One turning vector, and how many ticks it has turned
The counts run from 0 to 359.
[ -8  15   0  -5  14  -1  -4   0 -23  26 -14 -12 -15   4   1   4  20 -14
   3 -16  -9  -2  -9  -7  10  -8 -12  24 -12  13   3   9   8  -6  -5  20
  -7   7  10 -11  14  -3  24 -12   6  16   2  -2   2 -10] | 239
[ -7   9  -3  12   5 -10 -16 -19  -5   7  -8 -18 -10  -9  -1  17   5  -6
  16  17  -7  -3  -6   1  -9 -13   4  18   7  11   7  19   3 -16  -7  15
  12  -4   8   1  16   5 -10 -18  15  16 -13 -21 -23  -3] | 75
[-14  20  -5 -13  10 -13  -2 -11  -7   9 -14  -5  -3   1 -12   0  24  -5
  13  -8 -19   1 -18   4  21   1 -16  17  -8   5  -7  14  -6 -14  -1  19
  -5  20  26  -9   6 -11   8  -9   3   7   2   8  -6 -10] | 34
[ -9  11  12  -7   8  -8 -12 -18  -4  23 -12 -26 -11 -15   4  14  18 -14
   4  -1  -6   2 -13  -7   2 -10  -8  14 -10   5   7  -1   4 -22  -1  12
   0   5  19 -13   3  -5  14 -22  19  18  -7  -1  -2  -1] | 244
[-10  13  -6 -17   0   1 -16  -4  -4   5 -16 -14 -23 -13  -4  11  26 -14
   0 -10 -14   2 -17   4  15  -6 -12  17  -3   6  -3   2  -1 -18  -8  15
  10   9  22 -13   2  -2  22 -15  17   9   0  -3  -4   1] | 248
[ -8  21 -14  -2  13  15  -5   0 -10  15  -7  -2   0  -2   1   6   5  -3
  11   9 -20  -2 -11  16  10 -19 -12  40  -4   1   2  10  -9  13 -13  -5
   1  -7  16   6   5  -3 -10  -7  13  21 -15  -1 -11   3] | 306
[ -5 -16  -2   2  11 -23  -4  -9 -12   0   4 -20 -14  -4  -8  11  20   4
  -3  17   0   6 -10   5   3  -2 -17   9 -17   7   1  13  15  -2   4  36
 -10   0   8 -19  16  -6  17   0  10  12   3 -10 -13  -3] | 220
[ -6   9   0  -6   5 -15   0 -21 -11  15  12  -5  -3   4  -6   4  27  12
 -12   9   8  11 -14  13  -4 -12  -3   9  -3  13  11  33  10  14  -8  -1
  -7   1  15  18   7 -16 -11 -10  14  10  -2  -3  -7  19] | 151
[ -2  26  -9  -2   9 -15 -14   4 -12   1  10   1 -11  12 -16   3   5  -3
 -10  13  -2  -1 -18  15  13 -13 -17  21  -9  -9 -12  18  12  17 -15  21
 -14  10   0  12  10  -3  -5  -4  16  12   7   1  -5  15] | 341
[ -7  -1   5  23  16 -35 -16 -11  -9  -9  -5 -18  -8   0 -11  22  13  -5
  13   7 -10   4 -16   1  -4  -7  -3  11  -2   5  13   6   6  -6  -4  20
  -8   8  19   5  19  -5  14  -8  13  12   1  -9 -16   0] | 212
[  5  20  15  -3  18 -10   0 -23 -16  21  12 -11   2   2  -8   3  26  16
  -1  10 -11  15 -12  10  -5  -7  -1  11  -1   8   3  28   3  18   9   1
 -17  -3   8  -3   9 -18 -12  -9  -2  15  -4   7  -1   0] | 164
[ -7  12  -4   1  20 -23  -2  -2 -16 -10   2 -10 -10   5  -9   3  24  -4
   0  -4  -3  -7  -7   3  -6 -11 -13  30 -19  -7  -2   4  -3   7 -14   9
  -7  18  18   4  18   2  15 -13  20   6  -3  13  -9  18] | 2
[ -1  22 -11  -3   0  11 -27   3   4  10  -5 -14 -16 -10  -4  17  11 -11
  -4  14 -15  12 -21  18  14 -11 -19  20  -3   1  -1  -8   6   4  -9   7
   2  -7   9  -1  -6  -8   7 -11  19  24  -9  -8   1   7] | 111
[ -1  15 -18  -4  14  19   1  -7 -18  22   5  -6  -5  -3   4   1  12  13
   3  24 -11   6  -3  11   3 -11 -14  25  -7  15  -4  23   5  13   4  12
  -2 -16  -1 -12  12  -4 -14  -8   0  19 -14 -10  -8  -2] | 298
[ -4  16 -11 -11   7  14 -17   8 -18  26   3  -9 -29   0   8  12  12  -2
 -15  15   2   6  -9   9   9 -21 -16  19  -7  11   5   6  15  16  -6   6
  -1 -12   5   0   4  -2   9  -7  18  14  -1  -8   1  20] | 116
[ -9  14  -4   5  11  -3 -10 -14 -20  16  -8 -11 -16   4   4   8   4  -3
  11  12  -3 -11   5  -5  -3 -16   2  22   2  14   1  27   7 -10  -2  19
   9  -1   1  -4  24  12  -7 -15  13  10  -6 -20 -23  -1] | 72
[  3  11   4  -1  23 -15 -14   1 -20 -15   0 -10 -32  -1 -11  15  18  15
   5  10 -25   7 -13  14   6  -3   1  14  10   2  -1   7  -8  17   7  10
   1  -2  15 -11  20   3  10   1  -1  -5   9   5 -10   4] | 191
[ -2  -1  13 -14  23 -17  -5 -13 -12  -1   9 -17 -24  -7  -6   9  20  15
   1  18 -14   6  -3  16   0 -13  -5  14  -4 -10   0   8  -9   7  13   3
  -6  -2  25 -13   5   1  -4   1  20   1   0   5 -19  16] | 186
[ -8  -6  -5  12  14 -20  -5   1 -19   1  -9 -17 -10  -2  -5  17  21  -4
   5  -4 -10   6 -27   3   4   1  -8  16  -2  16  14   9   6   1  -7  27
  -6  -2  16  -6  17  -9  21  -4  -7  12   5  -5   3 -15] | 225
[ -4  27 -19 -14   5   3  -9   9 -11   3   2 -10 -22 -10  -1   2  17  -2
 -18  11   5   0 -24  13   7 -13 -16  26  -3  -2  -6  11   3  20 -16   6
   5   1   8   2   5   1  -6 -12  14   5  -2   7   8  22] | 126
[  1   1  13 -12  22 -17 -10 -13 -10  -5   9 -19 -25 -10 -10  11  18  16
   1  22 -17   7  -5  17   0  -9  -4  13  -2  -9  -2   7  -8   6  14   7
  -3  -4  21 -17   8   1  -1  -1  17   2   0   5 -15  12] | 187
[ -9  10  -4 -22   6   6  -7  -6 -15  20  -9 -12 -34  -5   7   5  24  -3
 -10   0   2   2  -2  -4  12  -9 -10  10  -5  15   0  13   8 -11   0  21
  11   3  12 -19   9   5  18 -16  14   4   3  -6  -5   8] | 252
[ -4  23 -12   1   8   0 -16  -9  -8  -6 -14 -14 -16 -12  -9   9   8  -3
  18  10 -21 -10 -11   6   3  -4   0  24   8   2 -12  18  -6 -14  -2  23
  14   5   5 -15  18   9  -6 -16   3   2  -6  -9 -14  -7] | 66
[ -8  20 -13   1  12   4 -11  -5 -23  11 -11  -5 -20   7  -2   6   7  -5
  10   4 -11 -14   4  -1   3 -12   0  26   1  11  -5  28   3  -5  -4  22
   9   3  -1  -5  24  13  -2 -13   8   4  -2 -19 -23  -1] | 70
[ -4   7   5  10  24 -26  -8  -3 -23  -1   2 -10 -17  14 -10   6  12  -1
   4   9  -6  -4   1  -3   0 -10  -8  15 -10   1  -1  16  11   5   3  26
 -12  12   3  -6  28   7  13  -1  14   7   5  -7 -23   5] | 207
[ -6  11 -29  -2   3  15  -4  -5  -2   0  -8  -8  -2 -12  -4   8  16   9
  10  13 -19   7 -22  21   8  -2 -12  25  -1  12   0  22  -7   7  -9  10
  10 -10  17  -2   2 -11 -15  -8  -1  14 -15 -12  -7  -2] | 293
[ -5  18  -7   0   4  -7  -9 -12 -11   9   7   6  -9  10 -12   7  28   7
 -11  -1  -1  11 -15  16   2 -10  -3  10   3  20   3  32  12  20 -11   0
  -2   6   9  21  15 -16   4  -8   9   6   8  -6  -6  18] | 148
[ -5  17   8  -8  14  -6 -12 -25  -9  29  -5 -12 -13  -1  -1  10  18   3
  10   4 -13   6  -2  -1  12  -6  -7   1  -9  17  -4  15   8 -20  19  19
  -9   9  17 -17   9  -9  11 -12   5  10   2  -3  -8  -5] | 40
[-10   1  -3   6  13 -25  -5  -8 -17  -2  -4  -2 -13   8  -8  11  30   0
  -1  -8  -1   4 -12   3   3  -7  -5  13  -6  22  12   9   5   3 -14  13
  -1  13  19  11  27  -6  25 -13  10   7   9   5  -7  11] | 12
[ -8  16   4 -15  15  -6  -3 -18 -13  28  -4  -8 -12   5  -3   1  21   2
   6   1  -9   0   0  -1  17  -5 -16   9 -15  11  -8  18   6 -16  14  21
  -9  13  16 -19   9  -7   9  -9   7   8   4  -2 -10  -4] | 38
[-13  -8  -3  -3  17 -20  11  -1 -21  14  -9 -22  -5  -5   1   3  20  -7
   2  -2   2  -3 -20  -3   1  -5 -18  27 -17   2  10  14   2  -3  -9  24
 -11   3  23 -12   8  -6   6  -4   5  13  -2   2   0 -10] | 229
[-13 -10  -7  11  11 -29  -7   1 -11 -13  -9 -12 -10   3 -13  13  18  -7
   9  -1  -9  -1 -19   9   5  -5 -12  19 -10   1   9  11   1  -1 -14  21
  -7  10  26   5  13  -3  15   1  15   7   3  -9 -18   1] | 215
[ -2   9  13   9  29 -33  -3 -10 -18  -6   4 -24 -14  -4  -5   8  10   6
   8  19  -6  -3 -11  -1 -11 -11   1  19  -2  -9   6   9  -5   8   6  13
  -6   5  17  -9  19   8  -8  -7   9   3  -4  10 -14   6] | 198
[ -2  37 -10  -4   2  -1 -12 -14  -7   8  -8 -18 -17 -11   1   6  16   4
   1  15  -3   4 -10  -9   0   1  -2   4   7  13  -5  22   5 -10   5  28
  15   7  -3 -17  16   4  -5 -28  -3   6  -9  -7  -5   1] | 267
[ -1  14   4  10  22 -31 -12  -7  -9 -23  -3 -18 -13  -4 -16  12  10   1
  14  14 -20  -1 -18   8  -2  -4  -4  21   0 -15  -1   5  -8   3   0  18
  -3  12  15  -9  19   5   2  -7   9   3  -2   7 -15   3] | 201
[ -3 -12  -1   9  12 -22 -10 -10 -13   1   2 -21 -14  -6  -8  18  19   4
   1  14  -6  10 -17   4   2   1 -12   7  -8  13   7   9  14  -3   3  35
  -9  -4   8 -16  19  -8  20  -4  -1  16   3  -7  -5 -10] | 222
[  1  17 -11   0  13  17  -2 -12 -18  23   7 -10  -3  -5   4   6   9  13
   3  26 -12   7  -4   9   1 -11 -11  23  -4  16  -1  21   4  12   6  11
  -1 -17  -2 -12  12  -5 -14 -11  -3  21 -16  -8  -6  -3] | 299
[ -9  11  -1   7  11  -6 -13 -17 -15  16  -5 -15 -11   0   4  11   4  -4
  13  16  -3  -8   3  -5  -8 -15   3  19   3  13   6  26   8 -12  -1  17
   9  -5   2  -2  20  10  -8 -17  14  12 -10 -20 -24   0] | 73
[ -7  18  -4   1   9   3 -10  -2 -10  33  -3 -17  -7   1  10   8   5 -14
  -1  15  -2   4 -10   2   4 -21 -20  26 -12   1  10   4   8   8  -9   5
  -7  -9  10   3  -4  -3  -7 -10  21  28 -15 -10  -6   6] | 106
[  2   8   3   5  13 -25 -17 -17  -6  -9  10 -11 -13   0 -14  11  28   3
  -3  15  -4   5  -3   3  -3  -5 -10   9 -11   8  -5   0   8  -4   0  22
  -5  12   2  -8  26  -5  26 -19  16  13   0   7  -9  13] | 7
[ -5  25 -22   3  -6   7 -20 -15   5   0  -5  -6  -6  -5  -9  12  17   3
  11  13 -14   6 -12  10   5  -1  -7   7   0  16  -6  23   5 -12  -4  20
  12   6   8  -3   7  -8  -5 -20   7  13 -13 -23 -20   4] | 280
[ -4 -14  -1   5  11 -25  -6 -10 -13  -1   3 -22 -12  -5  -9  15  21   2
  -2  16  -4   9 -12   4   2  -1 -14   7 -12   9   2  10  14  -4   4  35
 -10  -2   8 -17  19  -6  18  -3   5  13   4 -10  -8  -7] | 221
[ -1  15  -8 -12   8  -3   0  -6 -13   2   8   1  -6   4 -17  -2  32  16
  -8   1 -16  12 -21  23  10   1 -10  16  -2   8  -8  33   0  24  -2   7
  -6   3  10   1   8 -18  -4  -1  -1   8   6   3  -2   4] | 159
